One vector is turned by the same rotation once a step. Each row is the vector after some number of steps, and that number follows the row.
The counts run from 0 to 457.
68, 80, 118, 107, 121, 107, 99, 52, 111, 85, 133, 74, 99, 112, 100, 102, 79, 90, 93, 91, 95, 86, 98, 81, 89, 110, 95, 109, 84, 118, 109, 92, 122, 107
269
88, 114, 108, 108, 106, 114, 131, 107, 98, 107, 118, 69, 108, 104, 78, 111, 102, 110, 101, 96, 105, 120, 95, 58, 80, 114, 109, 116, 122, 86, 99, 61, 118, 122
136
73, 63, 104, 90, 110, 80, 74, 105, 110, 85, 110, 93, 92, 131, 108, 113, 88, 107, 121, 106, 91, 103, 109, 112, 125, 97, 99, 104, 97, 131, 92, 81, 124, 128
190
100, 147, 100, 88, 134, 101, 93, 107, 88, 123, 101, 76, 117, 103, 89, 130, 127, 110, 110, 132, 101, 112, 109, 96, 82, 99, 114, 116, 99, 131, 108, 103, 115, 85
211
92, 120, 106, 89, 111, 88, 81, 77, 90, 103, 108, 51, 112, 74, 113, 114, 95, 134, 71, 95, 98, 93, 98, 93, 86, 91, 113, 85, 101, 112, 114, 95, 99, 104
391
75, 113, 120, 99, 103, 89, 98, 55, 87, 115, 104, 92, 105, 105, 94, 102, 120, 100, 94, 113, 115, 85, 89, 117, 100, 90, 93, 69, 97, 147, 110, 88, 124, 88
342
84, 115, 92, 89, 97, 87, 75, 74, 70, 100, 91, 81, 88, 120, 107, 128, 101, 131, 118, 109, 91, 126, 102, 96, 87, 95, 84, 81, 98, 125, 98, 114, 117, 90
302
67, 96, 112, 79, 106, 103, 101, 81, 125, 102, 122, 86, 96, 130, 116, 117, 111, 94, 122, 100, 94, 125, 111, 94, 133, 132, 104, 91, 121, 108, 98, 94, 114, 105
453
78, 80, 85, 94, 99, 122, 134, 130, 114, 91, 85, 72, 91, 82, 96, 130, 92, 111, 88, 97, 94, 105, 78, 89, 102, 115, 115, 110, 89, 94, 116, 78, 102, 123
95
74, 99, 80, 111, 96, 90, 89, 103, 94, 92, 110, 99, 71, 90, 79, 93, 132, 126, 107, 97, 70, 89, 68, 139, 95, 105, 85, 100, 92, 109, 117, 86, 119, 99
416
72, 85, 96, 118, 95, 100, 90, 88, 114, 88, 115, 79, 96, 103, 85, 123, 103, 86, 89, 94, 77, 83, 92, 83, 89, 114, 101, 125, 91, 126, 104, 78, 144, 109
187
90, 95, 115, 81, 106, 97, 112, 99, 108, 95, 91, 88, 89, 91, 78, 128, 130, 107, 124, 123, 86, 92, 84, 143, 97, 102, 91, 101, 98, 106, 123, 132, 114, 94
333
98, 125, 100, 94, 122, 86, 70, 80, 79, 111, 111, 60, 105, 77, 110, 110, 94, 136, 80, 103, 114, 101, 99, 96, 91, 79, 109, 96, 100, 128, 113, 82, 88, 101
392
71, 75, 106, 90, 99, 121, 130, 122, 108, 87, 100, 71, 116, 90, 93, 119, 97, 98, 80, 84, 94, 85, 93, 104, 98, 90, 117, 79, 97, 77, 132, 92, 90, 116
14
96, 106, 101, 83, 128, 100, 111, 90, 97, 100, 86, 80, 93, 88, 96, 130, 131, 128, 121, 120, 95, 92, 69, 115, 76, 94, 91, 79, 94, 107, 111, 108, 97, 74
252
83, 88, 77, 101, 105, 133, 137, 134, 97, 91, 89, 79, 82, 83, 101, 124, 86, 109, 98, 93, 98, 97, 78, 96, 118, 108, 108, 115, 86, 85, 107, 74, 86, 121
94
86, 124, 106, 99, 101, 99, 95, 69, 89, 103, 100, 52, 118, 72, 113, 117, 100, 130, 75, 85, 88, 79, 104, 91, 88, 100, 115, 83, 94, 93, 116, 95, 94, 109
390
70, 68, 99, 114, 102, 93, 74, 87, 112, 89, 116, 83, 96, 112, 97, 132, 89, 94, 98, 95, 84, 93, 94, 93, 94, 113, 94, 124, 89, 132, 101, 83, 135, 120
188
97, 103, 113, 90, 84, 116, 132, 94, 102, 113, 76, 76, 91, 67, 104, 132, 91, 112, 94, 112, 95, 94, 91, 93, 111, 121, 97, 84, 88, 127, 99, 82, 125, 126
258
82, 109, 108, 86, 100, 98, 72, 71, 97, 102, 124, 56, 94, 70, 102, 94, 76, 125, 79, 98, 102, 119, 110, 100, 101, 99, 101, 108, 104, 118, 123, 118, 112, 114
310
71, 115, 110, 79, 120, 93, 102, 46, 92, 86, 104, 77, 67, 116, 98, 104, 95, 130, 100, 114, 82, 92, 112, 101, 101, 104, 111, 82, 94, 95, 112, 106, 91, 110
39
74, 87, 120, 93, 101, 118, 100, 86, 119, 107, 126, 90, 107, 121, 126, 122, 98, 88, 123, 96, 96, 135, 108, 90, 130, 133, 96, 98, 116, 110, 99, 94, 114, 115
452
97, 112, 113, 82, 119, 95, 131, 88, 99, 99, 84, 70, 110, 96, 93, 145, 128, 113, 122, 114, 113, 89, 68, 115, 85, 97, 95, 81, 97, 105, 102, 103, 86, 80
251
82, 97, 97, 103, 71, 104, 114, 112, 99, 87, 103, 76, 88, 86, 67, 116, 111, 116, 109, 89, 67, 103, 97, 113, 89, 127, 87, 116, 103, 80, 111, 119, 134, 125
145
81, 88, 90, 111, 101, 108, 71, 124, 84, 98, 117, 101, 89, 116, 94, 124, 114, 94, 129, 88, 56, 92, 118, 108, 91, 90, 78, 104, 90, 98, 103, 112, 134, 110
376
61, 100, 93, 118, 91, 111, 104, 98, 113, 88, 110, 82, 86, 99, 75, 106, 112, 84, 98, 89, 77, 81, 90, 82, 103, 122, 106, 122, 92, 119, 96, 74, 144, 107
186
79, 108, 91, 84, 90, 82, 125, 95, 74, 123, 80, 90, 88, 101, 98, 124, 117, 126, 117, 119, 104, 99, 98, 128, 121, 107, 69, 76, 101, 108, 98, 96, 107, 111
70
88, 85, 98, 68, 140, 100, 96, 104, 89, 92, 98, 85, 97, 121, 118, 83, 69, 126, 123, 112, 110, 117, 106, 106, 115, 87, 102, 97, 73, 128, 101, 100, 102, 106
353
95, 132, 86, 96, 101, 102, 73, 94, 63, 95, 93, 88, 71, 103, 107, 90, 103, 131, 135, 90, 96, 127, 102, 108, 127, 88, 86, 85, 90, 111, 88, 111, 114, 97
304
101, 96, 112, 103, 120, 156, 137, 114, 103, 103, 109, 85, 73, 70, 103, 108, 87, 97, 107, 94, 94, 105, 84, 95, 111, 99, 94, 91, 84, 87, 108, 87, 92, 125
175
93, 136, 102, 113, 96, 118, 96, 92, 72, 96, 100, 71, 98, 91, 116, 98, 106, 110, 116, 58, 96, 85, 107, 112, 130, 79, 103, 73, 89, 74, 96, 103, 94, 109
387
63, 66, 77, 102, 97, 108, 85, 117, 76, 107, 106, 98, 92, 109, 116, 77, 89, 119, 114, 76, 98, 108, 96, 83, 112, 108, 86, 104, 78, 112, 104, 79, 132, 106
2
88, 106, 121, 74, 131, 113, 125, 110, 94, 95, 117, 93, 60, 99, 76, 95, 117, 112, 131, 118, 112, 109, 94, 89, 104, 101, 107, 128, 114, 78, 113, 93, 106, 104
405
92, 86, 97, 92, 103, 91, 91, 93, 92, 95, 110, 89, 97, 133, 93, 131, 106, 131, 117, 109, 102, 146, 79, 95, 70, 116, 92, 115, 116, 109, 108, 90, 113, 101
139
91, 93, 115, 97, 104, 147, 143, 98, 108, 101, 101, 80, 80, 73, 105, 115, 91, 102, 94, 101, 99, 103, 85, 89, 103, 115, 99, 85, 95, 89, 113, 81, 98, 124
176
73, 119, 121, 67, 122, 84, 111, 77, 92, 116, 113, 68, 98, 83, 102, 88, 97, 101, 112, 109, 118, 81, 123, 94, 129, 104, 90, 112, 93, 119, 105, 114, 117, 93
79
84, 115, 103, 102, 110, 103, 120, 94, 93, 93, 84, 68, 115, 90, 101, 81, 95, 108, 108, 84, 99, 65, 102, 75, 106, 117, 114, 97, 69, 117, 81, 82, 139, 103
348
72, 97, 81, 108, 97, 74, 84, 83, 80, 109, 124, 80, 80, 106, 106, 116, 97, 125, 96, 94, 115, 116, 93, 125, 132, 99, 83, 119, 106, 109, 101, 77, 86, 123
231
104, 102, 126, 75, 113, 97, 85, 114, 98, 111, 91, 86, 84, 106, 109, 130, 106, 102, 133, 122, 96, 109, 116, 91, 122, 85, 104, 86, 114, 140, 83, 84, 126, 115
28
90, 103, 112, 106, 93, 95, 125, 73, 113, 85, 111, 74, 86, 110, 80, 121, 114, 105, 121, 92, 117, 120, 69, 123, 127, 121, 94, 100, 126, 98, 92, 81, 96, 113
412
46, 89, 72, 101, 113, 94, 89, 84, 69, 119, 112, 101, 78, 112, 102, 100, 97, 118, 106, 103, 97, 95, 94, 86, 96, 106, 73, 111, 75, 117, 119, 87, 117, 91
0
97, 83, 108, 92, 126, 83, 89, 104, 112, 99, 121, 72, 114, 103, 128, 116, 113, 131, 122, 88, 117, 107, 78, 100, 103, 114, 106, 125, 115, 91, 106, 70, 86, 108
321
